rotation ticks, each row followed by its count of ticks:
The counts run from 0 to 389.
[ 15  12 -23  -3 -53  -5   7 -10 -28  21 -33 -25  -3 -15  15  10   9  10
  10   6  -2   0 -24   1 -20  34 -39   5 -25   9  14 -31  -9  68 -14  22
  20 -28  21   7   4 -31] | 285
[ 17  19  14  41 -32  14  27  -4  -1  42  17  -8 -16  -8  23 -36 -38  21
  -2   2  20 -10 -16   0 -42  43   0 -36   2  -9  -9 -28  14  17 -29  15
  17  39  33  13  -5 -22] | 299
[  4   1  15  38 -44 -13  47 -39   4  27  -9 -22 -27   0  12   4 -14 -31
 -35   0  13 -22  30   7 -35   3 -14   0  -5 -47 -22  21 -24  26 -34 -11
   2   9  17   4  -1 -23] | 155
[ 25  20 -23  18 -47  15  -2 -10  -4  42 -30 -13  -7  -3  25   0 -13  43
   9   1  10  -9 -47   0  -4  55 -25  -7 -15   9  -2 -43   2  27 -10  35
  15   7  25  17   8 -25] | 213
[  2   7 -12  -4 -55 -12  40 -26  25  32 -29 -11 -27   8 -15  42   3   1
 -19 -19  -8 -16   0 -13   1  49 -41  22  -4 -15 -15 -14 -39   9 -39  24
  -9 -14   4  13  13 -28] | 238
[ 14  25  -2  27 -25  -9  19 -52   8  19 -27 -39 -33   2  -3  46  13  10
 -28 -13  17 -25  -6  40 -23   0 -23   1   1  -4 -52 -19  -2  11  -7   2
  12   7  45  10 -15   8] | 229
[  9  18 -21  -1 -62 -20  22 -43 -29   5 -45 -26 -15 -11 -12  40  19  -1
 -19 -10   6  -5   2   3 -17  -2 -37  26 -10  -2   0 -15  -9  38 -16   1
  12 -33  42  17  -8 -20] | 357
[-15  -3   5  -7 -57 -26  42  -9  11  35 -10 -10  -1  -8 -18   8 -13 -20
 -18 -26  -1 -24   8 -25 -21  49 -14  38  -1 -46   2  -3 -39   7 -33  13
  18 -19 -29   0  -4 -36] | 160
[  8 -10 -16   8 -52  17  24 -22   1  31 -34 -17 -10   2  31 -12 -24  12
  -7  23   5  -3 -11 -24   1  34 -37  -1 -18 -23 -10 -17 -15  37 -27  20
  -1  -2  32   8  11 -49] | 44
[ 23  14 -16  15 -47  22   9 -36  -2  35 -31 -19 -22   1  24  -8  -7  24
 -10   8  32  -6 -23 -12  -1  19 -19 -10  11  -8 -30 -31  10  -4 -13   4
  22  12  76  15  -9 -13] | 140
[ 10  27  31  45 -19 -10  35 -21 -11  11   7 -27 -24  -4   0   1 -28  -3
 -27  -7  27 -22  23  35 -63  -1  -2 -27   7  -9  -8 -19   1  23 -28   9
  13  23  34   7 -13  -4] | 107
[-10  -8   8  -8 -49 -10  37 -10  22  22 -20 -24  -9  -2 -17  20 -12  18
 -19  -8  -4 -18  -3 -15 -12  66 -27  20  -5  -7 -15 -26 -38  30 -34  30
  -7 -15 -24  11  -6 -27] | 39
[ 22  21 -14   3 -51  -4  46 -21  -8  28  -4 -21 -37  -6   4  11  -1 -21
  -2 -16  13  -3   4 -27 -13  14 -35  -5  12 -14 -10  -6  -2   5 -36  -4
  25   0  76   7  11 -19] | 68
[  3  24  -3   7 -44   3   8 -31 -13  17 -26  -8  -7  -4 -11  -3 -14  -6
 -20 -15  37 -15   9 -12 -30 -10   8  29  29 -22  -8 -27  10 -30  -1   6
  60  -6  50   1 -29 -13] | 345
[ 11  -1   1  61 -63  -8  27 -45 -17  36 -10   1   5  -8  32 -12  -5   5
 -15  19  11 -25 -26  21 -18  18  -5 -10 -22 -38 -15   6  -4  19 -12 -18
   9  12  -7  23 -10 -28] | 252
[  8  11  18  35 -41 -34  53 -28 -18   9   3 -29 -25 -11  -2  15   1 -11
 -13  -8   5 -11  23  19 -49   7 -26 -16 -14 -11  -1   3 -19  60 -38 -11
   1  -5  17  19  -4 -14] | 276
[ 24  19 -34  29 -59   9  -2 -48  -3  38 -48  -3   0  -5  25  16  11  24
 -12   0   8 -12 -48  17   4  23 -29  17 -20 -14 -10 -19   9   9   8  13
  27  -7  28  17  -3 -24] | 333
[ 28  33 -10  27 -46 -13   7 -36 -39  20  -7 -25 -11 -20   3  17  25  25
   8 -16  10 -13 -36  34 -35   4 -16  -4  -4   7 -11 -26  19  24   2 -17
  37   0  45  23 -28   8] | 181
[ 21  30 -21  21 -56  -5 -11 -26 -29  24 -46 -13   8 -19   3  19  13  22
 -12  -5  -1 -10 -38  34 -22  17 -25  22 -27  -1  17 -29   0  39   9  32
  32 -20  -5  17  -5 -22] | 6
[-14   8  18  14 -34 -10  14   2   2  22   3 -19  21 -28  -8 -17 -17  12
 -10  -7   5 -25 -15  11 -56  53   7  11 -16 -27   2 -28 -16  42 -11  18
  34  -5 -50   2 -23 -24] | 288
[ 10   6  29  29 -34  -2  48  -9   2  19   4 -17 -32   9   0  -7 -39  11
 -26   0  31 -16  30  -8 -37  19  -8 -22  21  -1  -8 -27  -9   1 -51  13
  -3  25  47  15  -4 -18] | 27
[ 26  29  -8  -1 -49 -15  35 -10 -23  17  -4 -23 -35 -10 -10  26   6   2
   5 -26   6   2 -12  -8 -25  28 -30 -12  10  28  12 -26   1  26 -37  13
  21 -10  66  18   0 -17] | 189
[ 28  33   1  25 -16   6  13 -36  -6  21 -20 -43 -36  -4   6  23  -2   6
 -13  -9  23 -15  -5  30 -39   0 -22  -9   0   6 -41 -23   7  31  -9  11
  27  16  65   0  -8  10] | 308
[ 27  26 -18  25 -58   7  -3 -23 -29  32 -32  -5   6  -5  18  -3  -6  38
   5   5  14   3 -42  17  -8  28 -23  -2  -8  17  17 -44  16  16  -5  20
  22   0  36  29  -5 -30] | 13
[ 12  24  -1  20 -23  38  -7 -18   0  28 -28 -19   4  -7  14 -26 -36  19
 -17  12  34 -14 -15  -2 -33  15   0   8   5 -17 -20 -40  15   5   6  25
  53  18  55  -7 -14 -16] | 218
[ 12  22   7  35 -42   2  -5 -18 -26  27 -26  -6  26 -27  20 -35 -22  -9
 -13   4  19 -19 -13  19 -55  -6   6  12 -14 -45   7 -13   9  33  16   9
  61   2  -4  -6 -19 -18] | 90
[ 11  28   6 -16 -24  11  18  11  14  32   9 -21 -15  -8 -17  -2 -27  20
  -3 -29  20 -17 -17 -28 -32  53  -1   8  29   1 -13 -54   6 -10 -13  37
  48  14  31   1 -15  -9] | 304
[  0  15  15  34 -44  -8   5 -11 -15  27  -6  -5  25 -26   6 -23 -16  -5
 -13  -8  11 -27 -13  19 -57  20  11  17 -12 -45  13 -12  -6  26   1  10
  53  -4 -36  -3 -20 -18] | 89
[  6  11  -7 -11 -48  -4  32 -11  -6  26 -20 -21 -22 -10  -4  -3 -23 -47
 -11 -18  10  -6  21 -38 -31  11 -24  21  10 -37   5  -3 -12  12 -29  12
  40  -9  47 -16   7 -29] | 74
[ 20  18 -28  -1 -65 -11   6 -10 -17  41 -30  -3   2 -19  10  12  15   6
  10 -14 -11   0 -33   0 -10  43 -35  14 -25  -5  25 -22  -7  32  -9  23
  31 -22  -2  15  12 -33] | 86
[ 13  28  15  -4 -47 -29  51  -3  -9  27  18 -21 -31 -10 -26  36   5   8
   5 -39   1  -9  -3   4 -29  52 -29 -15  16  23  10 -29 -11  17 -45  11
   9  -1  18  31  -4 -15] | 190
